In the data rows, the value 128 means zero.
Every row has a hidden score from 0 to 20. What is each row's score? 10 is about the middle. The score is a weighted sum of the row's numbers plus the product of two more (or one squared), each taken from its middle value.
tensor([116, 082, 103, 106, 104, 087, 133, 147, 125, 106, 109, 170, 097, 082, 117, 138]) 16
tensor([082, 082, 123, 144, 148, 142, 133, 141, 117, 122, 132, 152, 139, 128, 127, 115]) 9
tensor([105, 123, 141, 161, 135, 141, 117, 112, 142, 123, 122, 128, 152, 138, 143, 138]) 7
tensor([118, 137, 143, 145, 139, 126, 101, 102, 157, 143, 136, 123, 148, 157, 154, 151]) 12
tensor([101, 179, 155, 144, 126, 118, 165, 146, 125, 117, 113, 131, 153, 143, 137, 122]) 9
tensor([123, 130, 120, 119, 151, 139, 155, 132, 120, 106, 108, 100, 130, 118, 114, 099]) 11
tensor([144, 111, 120, 142, 145, 134, 152, 128, 123, 153, 142, 110, 146, 136, 133, 103]) 8
tensor([135, 149, 144, 136, 126, 114, 128, 143, 136, 140, 132, 140, 130, 116, 120, 109]) 14
tensor([134, 127, 130, 115, 121, 126, 124, 117, 101, 110, 134, 127, 147, 144, 157, 156]) 10
tensor([149, 157, 136, 138, 142, 176, 138, 125, 106, 141, 133, 202, 123, 135, 151, 155]) 7
tensor([094, 062, 111, 124, 106, 128, 087, 075, 093, 111, 165, 151, 124, 109, 111, 125]) 6
tensor([130, 135, 140, 161, 135, 175, 122, 124, 140, 161, 149, 144, 144, 132, 136, 137]) 10
tensor([128, 136, 122, 129, 140, 140, 150, 137, 136, 122, 109, 085, 139, 139, 127, 112]) 7
tensor([078, 178, 173, 145, 132, 108, 129, 130, 131, 121, 115, 147, 151, 144, 136, 121]) 11
tensor([074, 079, 158, 132, 115, 132, 138, 148, 122, 133, 117, 114, 089, 112, 104, 076]) 9
tensor([127, 119, 098, 143, 132, 123, 135, 146, 137, 136, 113, 132, 159, 149, 137, 121]) 5
tensor([131, 099, 111, 154, 129, 150, 155, 139, 132, 167, 134, 116, 149, 132, 125, 107]) 4
tensor([182, 149, 120, 102, 104, 099, 123, 104, 112, 114, 134, 113, 149, 141, 155, 175]) 17
tensor([128, 133, 162, 142, 129, 114, 117, 129, 116, 100, 131, 109, 129, 145, 137, 178]) 6
tensor([126, 163, 148, 119, 138, 114, 131, 150, 135, 121, 117, 089, 124, 144, 140, 121]) 9
tensor([131, 138, 150, 122, 120, 115, 133, 161, 141, 131, 114, 099, 127, 136, 136, 122]) 10
tensor([147, 138, 121, 127, 102, 113, 115, 121, 126, 131, 127, 128, 157, 145, 168, 156]) 11
tensor([135, 143, 144, 134, 127, 113, 131, 138, 148, 132, 129, 121, 129, 115, 122, 100]) 13
tensor([106, 126, 139, 108, 170, 162, 134, 123, 110, 096, 124, 096, 117, 114, 122, 105]) 5
tensor([139, 115, 124, 158, 156, 131, 157, 135, 122, 141, 131, 110, 141, 136, 124, 106]) 9
tensor([136, 119, 146, 116, 110, 087, 132, 148, 149, 125, 115, 104, 095, 105, 086, 089]) 8
tensor([104, 120, 141, 113, 164, 160, 146, 124, 114, 099, 118, 097, 121, 111, 116, 102]) 6
tensor([121, 152, 131, 163, 137, 157, 127, 116, 159, 155, 136, 120, 137, 126, 119, 122]) 9
tensor([139, 149, 136, 126, 130, 153, 086, 099, 155, 156, 166, 149, 142, 152, 161, 166]) 12
tensor([140, 123, 115, 091, 109, 079, 147, 122, 136, 120, 140, 119, 080, 077, 080, 134]) 18
tensor([122, 127, 107, 124, 149, 142, 156, 134, 119, 117, 100, 104, 134, 123, 117, 107]) 11
tensor([157, 133, 134, 131, 123, 111, 141, 126, 116, 115, 121, 123, 151, 138, 147, 155]) 12
tensor([131, 129, 139, 165, 148, 141, 143, 135, 132, 143, 132, 134, 151, 136, 130, 129]) 9
tensor([129, 137, 135, 135, 124, 136, 095, 115, 162, 145, 146, 138, 146, 156, 163, 147]) 15
tensor([112, 090, 114, 128, 110, 131, 156, 151, 130, 119, 096, 103, 091, 090, 100, 095]) 6
tensor([126, 168, 148, 118, 130, 126, 140, 154, 134, 123, 126, 150, 137, 135, 148, 131]) 14
tensor([143, 141, 126, 129, 121, 106, 111, 117, 141, 132, 134, 112, 152, 156, 162, 142]) 12
tensor([136, 114, 091, 082, 081, 135, 121, 146, 130, 111, 098, 166, 058, 068, 039, 124]) 9
tensor([075, 067, 079, 090, 120, 103, 103, 102, 101, 135, 124, 188, 052, 035, 113, 127]) 19
tensor([104, 061, 108, 101, 087, 080, 135, 117, 100, 106, 151, 155, 056, 041, 070, 144]) 15
tensor([161, 138, 149, 125, 104, 139, 112, 108, 156, 138, 135, 150, 140, 160, 158, 152]) 11
tensor([133, 121, 137, 113, 110, 124, 146, 145, 135, 131, 129, 099, 105, 101, 100, 106]) 11
tensor([134, 157, 171, 155, 133, 111, 156, 139, 120, 105, 106, 104, 138, 131, 132, 178]) 4
tensor([098, 085, 144, 115, 128, 115, 138, 156, 134, 113, 126, 108, 104, 130, 115, 077]) 11
tensor([125, 144, 126, 146, 146, 137, 145, 129, 148, 134, 116, 087, 147, 137, 137, 116]) 8
tensor([131, 129, 132, 140, 122, 108, 146, 147, 154, 140, 115, 102, 113, 114, 104, 079]) 10
tensor([112, 092, 137, 109, 105, 102, 123, 152, 134, 121, 119, 142, 120, 112, 111, 139]) 10
tensor([101, 106, 118, 144, 154, 140, 134, 136, 117, 127, 136, 129, 140, 130, 124, 103]) 9
tensor([130, 158, 142, 149, 131, 136, 123, 124, 149, 141, 132, 151, 134, 132, 122, 123]) 12
tensor([116, 097, 074, 141, 120, 143, 141, 132, 109, 093, 104, 129, 071, 063, 096, 098]) 7
tensor([131, 153, 141, 161, 159, 128, 142, 113, 146, 125, 122, 104, 143, 138, 132, 107]) 8
tensor([089, 113, 151, 130, 133, 105, 091, 121, 095, 098, 130, 177, 151, 141, 141, 122]) 14
tensor([130, 136, 116, 134, 126, 131, 126, 110, 137, 119, 123, 128, 156, 143, 148, 139]) 9
tensor([177, 148, 132, 119, 107, 119, 122, 093, 114, 141, 130, 109, 131, 148, 155, 197]) 11
tensor([086, 082, 137, 138, 131, 125, 140, 158, 135, 128, 118, 128, 115, 125, 114, 094]) 12
tensor([131, 125, 143, 121, 127, 119, 111, 093, 095, 095, 150, 137, 148, 139, 155, 159]) 10
tensor([133, 109, 118, 167, 149, 131, 160, 144, 125, 136, 125, 104, 147, 136, 125, 107]) 8
tensor([149, 140, 123, 121, 154, 148, 149, 152, 131, 120, 094, 121, 120, 140, 133, 127]) 10
tensor([108, 108, 129, 105, 099, 079, 135, 129, 115, 122, 121, 133, 109, 097, 109, 129]) 12
tensor([112, 084, 114, 125, 115, 122, 148, 134, 138, 125, 109, 114, 085, 089, 091, 097]) 7
tensor([148, 133, 103, 115, 134, 134, 157, 142, 123, 124, 115, 092, 136, 144, 139, 117]) 10
tensor([141, 104, 113, 123, 118, 098, 149, 138, 138, 116, 096, 124, 083, 084, 073, 102]) 9
tensor([128, 128, 120, 155, 141, 138, 141, 143, 133, 155, 128, 125, 154, 141, 130, 128]) 7
tensor([117, 093, 079, 141, 144, 148, 111, 130, 135, 112, 136, 151, 119, 113, 169, 158]) 18
tensor([140, 157, 154, 149, 142, 142, 119, 103, 155, 134, 139, 152, 132, 132, 137, 129]) 13
tensor([128, 122, 105, 102, 140, 149, 122, 134, 114, 087, 118, 110, 115, 126, 129, 110]) 6
tensor([143, 156, 134, 115, 145, 127, 159, 141, 139, 129, 115, 096, 127, 140, 139, 125]) 12
tensor([141, 121, 121, 119, 108, 110, 141, 126, 138, 127, 142, 113, 097, 093, 084, 118]) 12
tensor([144, 144, 126, 109, 125, 138, 142, 125, 116, 132, 131, 142, 134, 147, 158, 169]) 9
tensor([092, 053, 100, 088, 075, 113, 116, 117, 095, 123, 137, 174, 058, 038, 076, 147]) 17
tensor([154, 148, 123, 122, 212, 244, 108, 104, 103, 128, 165, 203, 116, 120, 130, 208]) 16
tensor([107, 108, 104, 109, 111, 089, 140, 145, 132, 128, 136, 112, 113, 119, 111, 115]) 11
tensor([135, 116, 099, 145, 132, 128, 138, 150, 139, 147, 122, 120, 157, 145, 137, 127]) 6
tensor([121, 110, 102, 134, 139, 140, 105, 146, 139, 128, 116, 146, 124, 130, 157, 154]) 16
tensor([107, 121, 133, 137, 139, 135, 127, 136, 129, 149, 139, 126, 129, 125, 116, 115]) 9
tensor([137, 155, 132, 136, 127, 119, 126, 131, 145, 139, 132, 126, 135, 123, 120, 106]) 12
tensor([179, 135, 127, 114, 104, 091, 115, 114, 139, 146, 133, 109, 149, 150, 163, 156]) 11
tensor([126, 141, 151, 169, 142, 165, 128, 119, 140, 153, 139, 157, 145, 131, 139, 139]) 11
tensor([119, 139, 150, 123, 135, 134, 141, 132, 139, 120, 113, 097, 133, 124, 111, 104]) 6
tensor([084, 104, 131, 141, 151, 157, 152, 134, 113, 120, 097, 117, 128, 119, 105, 110]) 3
tensor([161, 151, 138, 097, 098, 075, 097, 081, 098, 116, 135, 147, 145, 163, 168, 175]) 10
tensor([112, 143, 121, 178, 156, 141, 147, 129, 137, 135, 124, 112, 141, 139, 129, 109]) 10
tensor([164, 143, 155, 126, 103, 092, 128, 114, 125, 138, 120, 117, 150, 154, 156, 159]) 10
tensor([132, 151, 163, 130, 123, 105, 125, 131, 144, 134, 132, 131, 118, 106, 108, 092]) 13
tensor([089, 078, 158, 123, 114, 115, 141, 151, 124, 128, 116, 110, 096, 120, 106, 073]) 10
tensor([134, 138, 148, 136, 125, 107, 132, 141, 144, 141, 120, 130, 127, 112, 112, 099]) 13
tensor([136, 120, 132, 127, 110, 106, 145, 148, 131, 116, 111, 113, 089, 099, 081, 089]) 8
tensor([135, 096, 077, 102, 119, 106, 135, 131, 128, 123, 127, 125, 071, 066, 075, 121]) 17
tensor([144, 125, 139, 144, 140, 133, 137, 125, 130, 147, 141, 130, 140, 132, 117, 106]) 9
tensor([132, 149, 134, 112, 123, 143, 136, 150, 127, 122, 127, 159, 136, 144, 135, 113]) 10
tensor([164, 131, 127, 127, 119, 103, 123, 127, 150, 132, 133, 105, 150, 151, 157, 142]) 12
tensor([130, 135, 111, 128, 117, 180, 103, 126, 136, 181, 163, 150, 144, 142, 140, 141]) 3
tensor([125, 153, 155, 122, 131, 120, 132, 141, 134, 124, 115, 108, 132, 142, 146, 129]) 10
tensor([108, 092, 129, 101, 101, 120, 101, 136, 127, 119, 131, 151, 114, 104, 111, 139]) 10
tensor([155, 115, 110, 082, 125, 110, 102, 114, 112, 110, 127, 114, 104, 121, 123, 122]) 12
tensor([170, 156, 148, 124, 113, 087, 138, 110, 128, 139, 125, 097, 148, 144, 148, 164]) 13
tensor([121, 135, 114, 152, 137, 165, 128, 132, 128, 167, 150, 123, 144, 135, 133, 113]) 8
tensor([084, 095, 120, 154, 140, 152, 150, 134, 112, 108, 115, 123, 135, 128, 116, 098]) 4
tensor([104, 077, 068, 081, 079, 147, 072, 110, 150, 134, 109, 177, 082, 067, 090, 156]) 11
tensor([144, 107, 121, 124, 100, 103, 155, 140, 144, 124, 102, 118, 094, 087, 084, 111]) 10
tensor([138, 129, 125, 144, 138, 152, 137, 143, 125, 148, 141, 142, 147, 141, 132, 127]) 7
tensor([125, 127, 116, 140, 133, 132, 138, 135, 118, 117, 114, 116, 150, 147, 144, 117]) 8
tensor([081, 154, 161, 136, 123, 126, 079, 145, 123, 113, 125, 159, 146, 140, 133, 135]) 13
tensor([112, 135, 124, 167, 146, 148, 131, 128, 135, 143, 133, 126, 147, 136, 139, 120]) 10
tensor([175, 146, 141, 109, 100, 115, 099, 122, 160, 149, 138, 150, 138, 162, 167, 157]) 13
tensor([083, 174, 151, 135, 129, 126, 113, 134, 112, 125, 124, 121, 144, 142, 136, 140]) 7
tensor([145, 108, 133, 120, 093, 093, 154, 166, 152, 132, 114, 094, 105, 108, 088, 111]) 9
tensor([123, 153, 133, 154, 155, 129, 118, 109, 144, 141, 144, 111, 146, 142, 149, 127]) 12
tensor([149, 140, 153, 141, 131, 172, 104, 115, 134, 150, 163, 174, 139, 139, 140, 148]) 11
tensor([131, 105, 118, 123, 116, 093, 141, 115, 105, 116, 129, 127, 124, 111, 091, 128]) 10
tensor([126, 153, 142, 152, 134, 122, 134, 128, 154, 145, 119, 119, 131, 115, 114, 087]) 11
tensor([124, 120, 135, 122, 132, 128, 119, 099, 080, 089, 150, 129, 142, 141, 147, 153]) 8
tensor([115, 157, 139, 160, 154, 143, 142, 121, 150, 135, 117, 096, 144, 129, 118, 091]) 6
tensor([093, 120, 119, 074, 089, 104, 080, 131, 115, 099, 150, 175, 071, 073, 070, 129]) 9
tensor([124, 121, 127, 101, 146, 152, 148, 131, 120, 102, 110, 101, 123, 135, 130, 113]) 7
tensor([081, 113, 143, 123, 138, 173, 069, 081, 146, 137, 136, 107, 103, 135, 135, 111]) 3
tensor([135, 137, 111, 126, 119, 171, 099, 120, 140, 169, 162, 141, 143, 147, 142, 141]) 6
tensor([144, 127, 119, 098, 127, 130, 128, 116, 089, 092, 149, 120, 138, 147, 153, 159]) 11
tensor([125, 141, 130, 148, 145, 122, 121, 113, 150, 132, 131, 100, 149, 150, 143, 125]) 9
tensor([131, 125, 108, 143, 151, 120, 135, 131, 121, 132, 122, 127, 147, 143, 133, 107]) 8
tensor([122, 125, 122, 154, 132, 133, 121, 127, 161, 146, 120, 133, 152, 143, 144, 138]) 10
tensor([108, 174, 163, 135, 134, 107, 170, 146, 130, 114, 109, 119, 152, 146, 134, 118]) 9
tensor([154, 141, 122, 116, 099, 106, 113, 109, 126, 129, 131, 123, 153, 147, 169, 163]) 12
tensor([137, 157, 159, 121, 120, 116, 152, 137, 123, 134, 121, 120, 143, 145, 148, 125]) 11
tensor([137, 151, 128, 136, 123, 122, 125, 132, 150, 133, 132, 136, 132, 122, 122, 105]) 13
tensor([139, 117, 119, 103, 101, 080, 139, 142, 136, 126, 116, 119, 089, 088, 076, 122]) 12
tensor([138, 121, 119, 147, 141, 139, 148, 140, 124, 153, 141, 121, 149, 136, 129, 118]) 8
tensor([130, 098, 124, 135, 102, 111, 147, 131, 111, 113, 137, 119, 134, 115, 103, 123]) 9
tensor([143, 133, 122, 110, 089, 077, 142, 160, 141, 127, 111, 128, 094, 090, 069, 130]) 12
tensor([121, 146, 132, 168, 150, 145, 129, 118, 147, 148, 129, 123, 147, 138, 143, 131]) 10
tensor([158, 121, 102, 075, 131, 115, 112, 127, 120, 113, 122, 101, 109, 126, 128, 117]) 13
tensor([065, 094, 091, 083, 070, 132, 055, 131, 105, 113, 157, 202, 055, 060, 056, 130]) 10
tensor([091, 086, 104, 139, 118, 116, 085, 053, 058, 115, 163, 163, 131, 121, 109, 128]) 5
tensor([149, 139, 117, 109, 107, 139, 097, 122, 162, 157, 148, 142, 142, 161, 162, 154]) 8
tensor([146, 146, 137, 106, 217, 237, 097, 108, 118, 129, 144, 202, 111, 118, 138, 180]) 15
tensor([124, 122, 113, 134, 140, 151, 117, 128, 127, 152, 147, 133, 146, 138, 134, 107]) 7
tensor([077, 163, 148, 124, 134, 124, 075, 130, 122, 121, 131, 155, 136, 145, 143, 137]) 16
tensor([130, 121, 115, 097, 152, 149, 135, 138, 125, 097, 117, 098, 123, 132, 132, 110]) 8
tensor([136, 131, 143, 121, 113, 099, 132, 148, 147, 142, 125, 106, 116, 110, 104, 101]) 12
tensor([135, 129, 117, 136, 137, 121, 114, 116, 153, 132, 141, 136, 156, 148, 144, 142]) 10
tensor([075, 164, 142, 118, 126, 125, 059, 132, 116, 117, 135, 159, 138, 146, 142, 131]) 16
tensor([149, 132, 133, 134, 124, 181, 108, 121, 131, 167, 167, 161, 140, 139, 135, 139]) 6
tensor([124, 128, 120, 119, 139, 143, 137, 115, 114, 108, 122, 123, 144, 147, 147, 127]) 8
tensor([143, 130, 131, 144, 138, 129, 141, 130, 135, 146, 138, 122, 140, 127, 110, 110]) 10
tensor([155, 120, 108, 094, 160, 159, 124, 134, 122, 106, 099, 129, 105, 135, 130, 113]) 9
tensor([114, 100, 112, 128, 102, 110, 115, 132, 114, 118, 115, 155, 113, 105, 085, 149]) 8
tensor([137, 123, 107, 099, 152, 142, 137, 136, 123, 100, 113, 100, 128, 143, 136, 116]) 8
tensor([128, 164, 143, 124, 129, 114, 153, 133, 131, 120, 123, 111, 146, 146, 143, 140]) 10
tensor([103, 128, 138, 117, 163, 155, 145, 125, 104, 111, 116, 101, 127, 115, 114, 100]) 10
tensor([125, 136, 124, 162, 149, 157, 132, 123, 129, 162, 142, 123, 143, 135, 136, 114]) 9
tensor([159, 149, 156, 129, 131, 116, 139, 130, 150, 141, 122, 102, 149, 137, 148, 141]) 13
tensor([114, 143, 130, 164, 145, 151, 120, 112, 150, 145, 128, 128, 149, 138, 152, 132]) 10
tensor([131, 169, 172, 142, 123, 109, 165, 143, 124, 116, 116, 090, 145, 136, 134, 157]) 7
tensor([137, 119, 127, 159, 150, 134, 146, 139, 123, 143, 132, 121, 151, 138, 127, 121]) 8
tensor([090, 154, 168, 140, 113, 122, 114, 153, 150, 141, 119, 132, 137, 143, 137, 120]) 14
tensor([144, 165, 150, 135, 113, 106, 132, 122, 109, 107, 132, 121, 144, 132, 134, 168]) 10
tensor([117, 125, 153, 142, 138, 125, 111, 100, 130, 114, 138, 125, 150, 138, 151, 137]) 8
tensor([099, 171, 173, 143, 128, 107, 125, 142, 122, 121, 106, 142, 149, 144, 140, 116]) 12
tensor([129, 152, 144, 156, 134, 165, 119, 110, 153, 160, 136, 146, 135, 129, 138, 132]) 11
tensor([116, 165, 137, 123, 115, 107, 154, 142, 139, 118, 111, 110, 147, 142, 147, 136]) 10
tensor([145, 127, 117, 132, 124, 104, 153, 151, 155, 134, 117, 091, 117, 121, 100, 088]) 10
tensor([159, 151, 130, 113, 110, 131, 139, 127, 116, 107, 097, 142, 133, 136, 156, 182]) 12
tensor([118, 100, 114, 126, 131, 142, 114, 144, 142, 174, 150, 144, 154, 136, 135, 121]) 1
tensor([130, 147, 170, 136, 150, 142, 139, 146, 125, 108, 100, 108, 114, 140, 140, 135]) 7
